In the rows, 128 means zero.
Turns, then the turns between two rows, first turn first; the first pair answered
turn J:
[105 137 142 142 111 118 124 114 121 150 118 156 101 150 149 130 143 156
 120 171 131] => [112 136 133 136 108 115 124 124 119 145 114 161 110 153 140 124 145 154
 129 174 124]
[126 121 159 139 127 170 131 118 133 131 141 119 114 137 158 151 113 109
 115  84 142] => [147  93  97 105 107 134 129 144 119 120 122 131 155 148 125 113 101 120
 157 127 112]
[146 110 143 135 140 155 137 130 130 136 144 110 114  99 141 150 115 115
 118 123 113] => [149 109 111 128 125 123 131 152 115 127 124 121 142  94 110 122 116 115
 133 134 104]
turn R:
[146 115  97 113 124 106 129 148 123 127 103 108 152 104 112 119 105 114
 137 133 109] => [141 120 100 120 121 106 117 152 127 111 109 117 150 110 103 113 106 106
 138 111 119]
[ 73 174 159 149 152 100 144 125 147 138  67 131 148 172 151 108 173 115
 127 239 118] => [ 88 144 162 142 198 140 171 135 171 144  58  79 142 131 167 131 113  83
 121 203 110]
[138 106 110 118 124 102 115 127 105 133 158 120 151 145 139 115 125 150
 136 139 127] => [141  98 106 114 133 110 126 125 108 140 149 107 152 132 147 131 113 144
 133 144 118]
[110 152 131 134  90  98 138 101 131 128 154 152 148 160  96 140 116 128
 128 125 158] => [115 143 127 116 101 108 156  91 136 166 137 134 150 139 107 160 112 135
 130 162 139]
turn F:
[116 124 109 127 141 175 113 151 126 131 127 141 129 123 143 102  83 115
 130 125 159] => [131 114 107 122 138 175 117 154 128 146 117 118 130  98 142 121  83 110
 124 131 138]
[152 108 133 104 163 156 173 117 142 156 144 107 104 141 160 138  67 122
 146 130 146] => [142 121  97 111 162 126 165 147 127 132 132 144 136 149 121  84  62 115
 160 126 159]
[172  87 114 137 121 116 142 154 127  93 122  92 138  62 110 171  87  89
 123  84  73] => [118 111 178 148 128 160 141 102 144  71 197 150  95 167 166 137  97 119
 121  80 156]
Then:
Between the rows of a pair lie two turns.
[123 124 109 116 142 126 134 144 131 120 119 141 146 134 109  95 107 117
 152 135 133] => [120 138 130 141 151 132 136 142 137 128 108 121 130 100 112 121 118 101
 123 106 132]
J then F
[116 112  98 112 153 155 127 150 139 160 124 128 109  86 129 156 151 138
 107 156  89] => [ 84 138 126 120 157 164 118 133 141 142 151 166  91 133 147 133 163 151
 104 149 142]
J then F
[140 118  94 114 131 120 138 134 115  93 117 127 147 107 123 106 112  96
 126 141 121] => [123 125 102 120 130 129 132 123 117  81 131 149 137 131 131  88 111 103
 131 138 142]
F then F
[125 128 143 161 143 153 157 104 148 148 123  85  98 136 137 128 134 134
 123 125  95] => [141 101 111 142 129 134 146 128 142 112 132  97 124 159 111  95 113 135
 155 133  88]
R then J
[147 111 130 146  92 146 107 155 137 101 142 122 109 142 154 144 157 154
 119 134 104] => [131 128 138 161 100 150 106 157 136  95 145 133 100 149 156 135 159 148
 114 117 124]
F then J
[118 138 111 125 125 116 133 148 126 120 117 146 134 159 107 101 122 117
 134 133 138] => [126 117 115 105 129 133 141 135 139 126 129 133 131 172 123 110 110 125
 141 146 130]
J then J
[140  85 118 125 108 144 118 139 142  66 191 144 128 164 128  98  94 116
 146  85 136] => [109 165 148 163  90 109 103 111 113  97 174 180 119 161 123 110 175 140
 114 105 152]
R then J
[108 148 176 165 151 155 140  92 119 165 134 171  77 153 168 111 107  94
 102  86 169] => [152  74 104  92 130 144 150 119 119 154 132 159 122 171 147  75  51 112
 165 144 124]
J then R
[147 126 124 170 177 137 102 132 126  92 142 119  82 140 129 144  78 113
 115 114 131] => [159 101 110 143 169 137 108 128 126  98 146 110  85 152 137 146  66 126
 130 141 115]
J then F
[ 95 138 133 141 134 104 126 147 119 112 117 127 132 141  87 106 125 130
 137 117 163] => [127 102 132 116 128 118 138 143 123 142 108  83 132 107  99 154 118 131
 133 141 118]
F then J
[148 114  78 131 139 106 109 177 130  88 101 105 170  85  78 112  97  96
 146  93  99] => [117 161 153 180 113 119  82 131 126  71 158 154 121 146 112 123 162 122
 111  60 153]
J then R
[107 123 110 107 168 180 189 102 148 155 115 166 106 162 171  98  99 137
 168 179 175] => [129 108  70 119 174 159 173 168 145 112  87 145 143 103 117  84  59  84
 171 116 152]
F then R
[150  92 118 138 111  95 120 141 118 138 105 109 142  99 119 141 159 142
 148 140 100] => [144  88 122 151 117 103 108 153 125 102 122 109 140 103 114 127 134 120
 148  91 115]
R then R
[134 151 104 150  64  88 119 144  90 129 121 139 140 108  93 148 178 142
 103 138  97] => [139 132 127 143 101 128 149 131 109 163 112  87 116  71 128 196 153 125
  92 133  88]
R then J
[ 88 163 145 144 109 150 120 113 131  93 186 207  87 214 176 125 134 138
 136  90 158] => [131 118  92  71 101 134 160 109 131 156 145 171 119 193 179 137 121 172
 176 200  94]
J then R
[162 131 149 126 149 176 117 122 129 120 123 133  76  93 146 126 105  94
 105 107 108] => [166 132 126 126 150 158 111 137 122 116 108 135  91  76 124 115 103  87
 112 106  97]
F then F
[167  81 120 110 124  87 106 146 118  91 126 159  99 142 117  85 153 145
 156 136 127] => [184  63 142 108 130 116 113 138 135 102 133 116  79 110 142 138 138 133
 140 119 109]
F then R
[127 101 132 116 119 138 110 111 138 143 139 108 136 140 144 134 139 146
 123 130 116] => [136  96 121 116 114 128 111 121 133 144 124 103 146 128 130 137 137 142
 125 128 105]
F then F
[134 125 109 133 115 118 150 139 116 120 121 106 133  90  97 145 124 127
 129 122 134] => [132 111 103 114  97 122 151 130 115 111 144 127 131 133 106 126 120 148
 145 152 140]
F then J
[108 119 146  91 121 154 151  83 129 151 156 138 108 189 173 129 135 166
 140 192 154] => [109 102 160 107 150 188 147 108 151 100 173 120  98 178 171 118  88 123
 131 109 174]
R then R
[161 105 132 135 141 153 158 129 110 116 132 133 154 139 144 128 117 149
 157 123  84] => [152 121 158 152 149 163 159 120 118 122 140 132 138 135 157 143 127 138
 139 103  98]
J then J
[137  83 139 123 139 167 148 133 153 114 143 104 122 141 142 123  87 105
 144  94 122] => [122 118 129 120  90 117 134 114 125 136 144 161 130 177 132 110 156 159
 154 166 119]
R then R
[ 76 189 164 144 106 104 134 113  87 177 120 169 130 115 143 156 175 140
 123 164 139] => [ 48 195 146 140 151 117 150 126  99 155 116 176 137 129 136 104 120 117
 143 143 179]
R then F
[162 146 148 128 119 148 138 110 137 168 115 110 115 144 157 141 171 187
 133 120 148] => [159 141 107 116 139 130 146 133 133 177  78 105 147 115 127 116 145 172
 148 135 138]
F then R
[165 104 107 139 143 151 119 182 132  91 116 123 122 129 119 140  67 100
 142  92 107] => [164 101 117 137 148 165 122 174 137  86 124 116 115 134 131 147  67 104
 139  89 110]
J then J
[129 120 100 176 160 117 108 172 123  68 116 133 143 119  84  85  66  99
 119  75 150] => [149  81  86 135 151 130 119 168 132  72 124 115 150 140  96  83  37 118
 144 115 128]
J then J
[108 154 133 136 110 107 138 105 125 158 107 140 121 129 139 136 175 160
 122 173 123] => [107 156 152 134 116 123 140  93 133 165 112 133 111 130 154 147 170 159
 120 164 132]
F then J
[126 112 122 118 110 129 112 170 113 104 133  95 150  97 123 124 106  90
 127 104 111] => [130  94 124 107 111 139 120 164 121 111 140  84 145 102 138 131  99  94
 132 113 110]
J then J
[143 116 122 111 125 131 135 122 117 116 173 136 138 151 128 115 112 135
 141 111 120] => [152 112 111 110 120 120 131 129 112 115 160 131 147 135 120 119 117 134
 140 113 102]
F then R
[122 129 106 107 110 112 109 116 119 119 137 175 139 167 109  88 140 154
 153 150 137] => [140  92 110  89 163 161 144 125 145 144 124 105 134 112 131 124  77 117
 143 123 120]
R then R
[146 121 112 145 126 124  68 114 170 120 166 106 159 126 107 152 116 161
 102 160  74] => [124 153 136 171 131 129  65 106 168 115 176 131 141 138 111 137 130 155
  88 129 106]
J then F
